One turn sends every row of this set to another row. A few are shown first. Where does it send the rows asked after them?
Vasos: [ -4.3 -11.0 -28.5 -14.6 -12.8  45.9  -5.7  10.8 -10.8  11.3  35.7 -35.7
 -22.1 -15.0  -6.0  11.0 -39.1 -22.5  23.9  13.3  -5.6  -5.0 -10.7 -12.7
   3.0 -14.7 -20.4  20.2  -3.8]
zase: [ 14.7  -2.1   1.2  -5.3 -29.0  46.1  19.1   1.6   1.9  -2.1  22.6 -27.7
  -1.9 -25.3  -6.9   6.2 -23.2  -7.3  33.6  14.6  -5.9  11.0   9.4 -12.4
   2.6   3.3 -14.1   6.8   9.1]
Noza: [-11.4   6.5  -0.2   0.1 -16.0  39.4   6.4  19.8 -14.9  40.0   2.2 -40.8
  -8.2  -2.5   7.4  19.1   1.3  -6.8   1.0   3.2  20.4 -15.5   3.3  17.4
  -9.1   3.3 -14.4   6.5   2.5]
nokan: [-20.2   0.8 -16.7  -8.1   3.1  36.6   7.3  13.4  -0.6   8.2  18.5 -25.5
  -1.7  -1.4 -12.5  22.6 -23.5 -26.0  18.5  30.9   4.4   3.4   4.9  28.8
   9.8   4.7 -22.3  16.9  22.6]
vadek: [ 18.8  20.5  -7.9   1.0 -16.7  55.7   5.7  18.7 -17.7  36.3  40.8 -16.7
 -20.9   3.3  -1.9  24.4 -19.8 -24.6  14.2  15.8  -2.4  -2.5   2.0  -1.8
  -6.9  -9.7 -18.3  17.2  14.0]
verek: [ 17.1   8.4  -8.8 -11.7 -13.4  64.6  23.0  10.1 -11.3   3.7  26.8 -21.8
   3.6 -26.7 -11.3  16.4   2.7 -22.3   2.5  10.4   0.4   3.8  -4.5   2.6
   8.9 -10.6 -28.3   8.1  18.3]
morin: [-10.6  14.0 -27.1  18.4  -4.1  40.2  18.9  17.8 -12.4   5.5   7.2 -38.9
 -23.7  -4.0 -10.2   1.5  -9.1 -13.3  35.4 -14.9   8.9 -13.6  11.5  11.5
   6.6  -0.6   2.0   3.8  17.7]
verif: [  3.7  23.6 -28.1  -1.2   2.2  35.2  11.6  11.7 -22.0  -5.4  -2.5  11.3
 -23.3  -3.3  -0.9  -1.0 -14.2 -28.7  20.2 -19.2   4.6  -9.2   0.0   6.7
  -0.9   9.8  -8.5  11.6  12.3]
vor: [ -4.0  -0.4 -40.7 -22.2  -6.4  41.9  -2.1  -9.7  -0.1   3.1  24.2 -12.2
 -27.7 -16.0  -5.2  19.5 -25.9 -30.2  23.7   7.8  -3.7  15.9   2.1  22.0
   1.5 -12.6 -10.3  -1.3   8.1]
Mek: [  9.2  -7.4   6.4  -7.7 -19.2  58.0  21.3  12.7  -9.8  -2.3   6.1 -15.1
  -2.9 -29.1   4.8   2.4 -17.7 -15.0  29.9   0.1  12.5   4.2   5.9 -15.2
   7.0  -1.3 -19.2  15.1  17.4]
luv: [ -8.7  -0.5 -13.4 -16.3  -2.8  32.3  -1.6  -2.7  12.2  15.7  14.8  12.8
 -12.8  -9.1  16.6   4.9  -8.2 -14.2  19.9  11.9  -8.9   4.2  -0.8  -0.1
  -1.7 -12.0   1.3  34.5   8.0]
Totop: [ -2.3  -0.7 -28.0 -15.6 -18.6  39.0  -1.4  11.6 -13.8 -15.8 -10.9  15.6
 -13.6  -0.8  -2.4   7.8 -22.9  -6.7  27.8  -1.6  -5.9  -6.1  12.4  18.6
   8.8   1.4  -7.9  -7.7  -2.2]
Lud: [-21.9  20.0 -12.5  13.0  -5.4  41.1   8.4  33.6  -2.8  32.9   7.3 -33.7
 -12.8   3.1   3.3  14.8 -12.2 -14.5   6.9   9.2  11.1  11.6  -0.8 -12.4
  -5.8  -2.4 -17.5   9.9  -0.2]
Goko: [-24.0   7.2 -11.5 -18.8 -24.4  42.6 -21.6  12.4   0.3   8.7  20.6  -6.8
  -8.0  -4.1   4.4  13.5   3.9  -4.4   4.8  19.2   0.0 -25.5  -5.2  15.2
  -7.9 -15.7   4.5   6.3  -9.9]
nom: [ 14.3   1.8  -6.1  -1.4 -13.8  47.1  -8.9  22.0   7.9   5.3   3.7 -20.2
 -26.0 -10.3 -17.2  20.6  -6.9  -5.2  24.3   0.7  26.8   5.1   2.1  15.3
   1.7  20.7 -26.3  -4.2  -6.8]
sel: [ 20.6  -3.1  -4.4  -9.1 -30.2  35.3  14.2  22.4  -2.9  21.9  -1.9 -13.9
  -6.9  -3.8  -4.8  12.1 -21.8  -4.2  22.0   7.9 -14.2 -37.7  12.6  21.3
  -3.8  -4.0 -16.9   9.6  -6.4]
dogo: [-17.2  17.1 -38.3  -2.1 -15.4  21.7   5.0  15.6  -6.7  27.4   0.3  -6.1
 -21.3   5.6   1.8  10.0  -0.3  -3.3  12.8   6.1   5.0  -3.3  -2.4  -1.4
   3.5 -31.2 -25.7  25.2  -7.8]
rure: [ -0.4  24.3 -35.1 -20.6 -17.9  24.7  -4.8  -7.1 -16.5  25.2  13.3 -26.4
 -17.0  -6.6   8.8  15.7  -6.3 -10.1   1.8   4.5  18.0 -18.0  16.1  21.3
  -4.1  -9.7 -25.0  11.3 -11.6]
dupef: [ 13.0  16.0 -21.8  -6.9 -24.6  33.7  11.4 -19.1  -3.3  23.3  16.5  -8.0
 -15.3 -12.9  10.6  -1.0   2.6 -35.9  24.4  -2.9  -7.3 -19.2  12.0   0.4
  -7.4  -6.9  -1.1   5.0   4.9]
gido: [-10.9   4.6 -17.4  -9.8 -23.2  52.7   2.5   5.9 -12.3  10.0  21.0 -40.7
  -6.1   6.8  15.3  -0.1   1.6 -24.6   3.3  -6.4 -19.4  -6.1  19.3  -2.2
  10.8   3.2 -34.3   5.2  -4.1]
Domab: [  1.2 -14.2 -25.1   2.9 -27.4  40.8   5.6  29.0  11.7  15.7  16.5 -15.1
  -6.4  -6.0   9.4  -9.2  -6.0  -9.2   0.8 -12.2  13.8   8.1  -9.3  22.7
  12.2   0.5 -22.2  18.3  -7.8]
lavug: [-12.9  14.3 -40.7  -2.7 -11.8  18.6   2.3  17.3  -4.5  29.7   1.4  -3.7
 -30.8  -0.3   2.9   9.8  -2.4  -0.2  22.2   1.4   0.8  -0.7  -7.0   4.0
   7.3 -23.6 -21.1  21.6  -8.3]
Dufa: [ 10.2  -4.5 -15.7  12.3 -25.4  40.0  12.0  23.6   4.3  22.8  18.6 -17.6
 -16.9  13.8  -2.1  -3.2 -11.2 -10.4  23.8   1.7   4.8  -5.1   6.7  18.1
 -16.2  -6.7  20.4  16.8   1.8]
vafan: [ -0.4 -11.8 -17.4 -17.5   3.7  53.8  24.4  10.7   1.8 -12.4  30.7 -32.4
  -5.2  -8.5  -3.0   8.2 -18.7 -13.1  15.0  -3.8   1.3 -21.2 -15.3  15.4
   2.4  -1.9 -14.3  -5.6  10.6]
vutut: [ -5.8   5.1  -6.8  -6.9  -7.9  54.3  22.3  27.1 -13.7   1.1  33.6   1.5
   5.4  -4.2  -9.0  11.7 -20.0 -16.0  21.8  17.6 -20.7 -16.1   5.8   7.8
  -3.1  -7.9 -29.4  -9.8  -1.0]
zenef: [ -0.4  11.5 -36.1 -22.1 -28.6  23.4  11.6  10.4 -14.1  -5.9  16.9   2.9
 -17.1  -8.4 -14.8  20.4 -15.5 -15.3  30.8  11.2  -9.6  -9.3 -24.7   4.9
  10.8  -8.7 -14.0  -0.7   8.0]
bef: [  5.9  -9.7  -1.5  -6.3   5.5  54.1  -0.5  11.9 -16.7 -13.4  15.2 -22.7
   4.7 -21.7  -8.7 -15.5   0.3  -5.5   9.0  -0.7   5.8  -1.7  11.3  12.8
  10.7  -1.5   0.1  16.1   8.5]
pesa: [ -3.0  26.6 -12.4  14.4 -17.2  54.0  15.3  16.7 -17.9  -5.9  -0.6  -0.8
 -11.1 -19.8   5.3  20.0 -17.0 -15.2  -4.4  24.2   2.8   1.7  -6.9   3.1
   1.6 -23.4 -16.5   6.4  10.4]
tiner: [  4.7  23.5 -29.2  10.8 -15.9  47.7 -12.0 -12.2  10.6   3.9  22.9 -24.6
 -12.7   2.3  -5.5  13.3  -3.3 -31.8   7.8  12.5   6.6  -5.4 -16.1   2.0
  -7.2   1.9 -13.1  -6.6 -13.0]
pob: [ -3.8 -14.3  -3.3  -6.3   8.5  46.2  -1.8  10.4 -12.4   9.4  18.7 -27.4
 -12.4  15.4  17.0   1.0 -14.1 -25.9  -1.4   7.4   9.6  -7.5  17.3   7.1
  -5.9  -4.0 -11.0  17.6  25.4]
Suz: [ -1.4  -3.6 -17.8 -13.6 -25.3  24.6   3.2   2.2 -22.0  11.3  13.1   6.8
 -21.1   0.7 -12.7  17.1  -7.2   7.6  12.6   4.5 -30.7 -18.2   0.8  20.9
  -1.6  -6.0 -14.8   7.8  15.9]
Mak: [ -5.8  25.8 -36.5 -24.6 -17.7  26.3  -4.7  -4.6 -23.0  26.2  13.8 -17.7
 -22.2  -7.7  14.3  18.7  -6.9 -15.1   8.6   4.7   6.9 -15.6  17.1  18.4
  -4.5  -2.3 -28.5   7.3 -11.5]
pef: [-18.4  -6.5 -13.4 -10.2 -28.9  29.4   4.6  14.0  -6.1  -3.8  23.4 -33.4
 -20.8  -5.3  -9.5  18.3  12.2  -9.4  15.6   7.4  15.4  -4.6   1.8  -3.5
 -14.1  10.6 -26.8 -11.9   3.5]
moma: [  5.5  32.4  -4.2  -8.4  -8.8  35.0  -2.1  26.5  -5.4  24.5  32.0 -20.0
  -6.1 -11.1   7.6   6.4   1.6 -10.7  31.0   5.6  -9.0  -2.8  -0.6  15.9
  14.8  -1.5 -17.9  28.7 -17.5]
guba: [ -8.5   2.5  -9.9   7.4 -16.2  42.6 -17.6  19.1  -7.9  39.5  11.7 -44.1
  -9.8   0.9 -14.6   5.6 -23.9 -11.6   8.4  15.5   9.0   2.9   4.0  11.6
   1.1   9.3  -6.5   7.1 -12.6]
duv: [  4.3   9.9 -14.1   3.1 -29.9  56.3  21.1  20.7  -4.2  -3.0  22.6 -10.7
   6.2 -13.9 -19.7   0.2   2.3  -1.6  20.1  10.9 -17.3  10.4  10.1   1.9
  -4.6  -5.6   5.5  10.5  -6.8]
pufif: [ -1.4   4.1 -43.6 -10.3 -12.6  28.7 -11.7   0.5  -1.6  14.9 -10.2 -17.3
 -20.7  15.3  -5.3  -2.1 -24.6 -16.5  -0.4   1.7   0.8  -5.0   2.7   9.9
  11.6  12.5 -24.5  16.7  -9.3]
Bubi: [ 19.8  -2.8 -21.0  -5.7 -21.4  44.4 -10.8  -6.0  -3.4  21.8  19.0   6.9
 -21.8 -12.7   2.5  -5.3 -28.0 -11.4  -7.8  -6.7  -7.4  -8.6   3.8  -7.3
   6.8   4.6 -15.9  14.2  14.2]
Vur: [  0.4  13.3 -40.7  -6.5 -12.2  36.1 -16.2   1.1  -3.4  16.5  -8.5 -19.9
 -18.1  16.4 -10.3  -1.1 -26.3 -11.3   0.4   2.5   5.0  -3.4   7.1   4.7
  11.2   4.1 -21.0  24.7 -16.2]
rim: [  3.6  16.7  -8.2  14.2   0.7  54.3 -17.3  18.9   1.5   9.6  -2.5   2.5
 -20.4  -1.1   6.2   7.8  -2.4  -5.0  -4.6  -5.6   6.9 -18.6  -5.3  -2.9
   8.4 -14.9 -24.7  -0.9   3.9]
Lop: [  1.3  13.0 -22.5  23.4 -23.7  53.3  -4.6  -4.6 -16.3 -11.1   5.1 -25.6
 -17.4 -13.6 -12.2   4.4 -22.9  -6.7  11.8  19.9  -6.8   5.2  -4.4   8.7
   3.1 -13.1   9.7   5.1  -8.5]
vibul: [ -2.0  10.5  -3.7  -5.9 -14.1  39.3   1.8  -1.3 -20.8 -11.2  -1.1 -28.4
  -7.3 -19.7   2.2   9.8  -9.1  -9.2  -3.5  24.0   4.6 -24.5  -7.6  25.9
   5.3 -14.7   4.3  10.4  12.8]
lavov: [ -1.3   1.1 -17.1  13.4   6.4  33.9  21.0  11.1 -11.8  -6.1   8.9  -9.8
  -9.3  -6.3  25.6   6.3 -14.2 -16.6  22.3  -5.9  16.6  -2.3   9.9  -1.2
 -22.3   3.4 -25.5  18.9  -6.6]
fur: [-17.6  10.0   2.8 -15.1 -13.2  42.9 -12.8  40.9 -11.6   5.9   5.3 -13.9
 -22.5  -3.1 -20.8  13.5   0.5 -14.0  33.5  13.4   3.3  -9.1   4.9 -12.1
   8.1   3.4 -21.8   6.2  -1.5]
zugil: [  6.4  -5.4 -11.5  12.3   2.3  65.9  10.8  15.3 -18.8  -2.7  25.0  -4.6
  -8.1  -7.9  -9.6   1.9 -16.6  -1.0  40.5 -10.0  -0.5  -9.5  -8.0  17.5
  -1.5   2.6  -7.5   6.3 -15.7]
vuget: [  7.5   7.3 -27.7 -11.8   3.0  31.5  -2.3 -14.1 -26.7 -16.3  15.5  -8.3
 -24.3 -13.8   6.4  21.4 -12.5  -6.3  26.8  -5.0   2.2  -2.3  -2.7   9.3
   9.2  -1.5 -26.8  -7.2   9.8]
sas: [  6.2 -11.9  11.9  -8.2 -30.2  35.2  14.5  10.6 -15.9  -1.7  17.2 -13.7
   6.0 -26.7  -4.0  -7.0 -12.5  -3.5  31.6  12.4   4.0  -7.3   8.4  -2.1
   0.0   5.1  -7.3  15.9  10.2]
sav: [-10.0   6.1 -19.8  10.1 -33.4  56.6   7.5  24.3 -33.1  21.5  24.1  -4.0
 -15.4  -7.1 -12.9  25.5 -22.9   7.6  11.1   2.2   0.9  -6.1  12.0  18.6
  -2.6  10.6 -20.9  12.7  12.1]

Mak turns into pufif
fur turns into pef
And these:
dogo turns into rure
zase turns into Mek
zugil turns into vutut
moma turns into gido
Dufa turns into vadek
tiner turns into rim
Noza turns into guba
Bubi turns into luv
verek turns into bef
sav turns into nokan
sel turns into Vasos
vor turns into verif
pesa turns into vibul
zenef turns into vuget

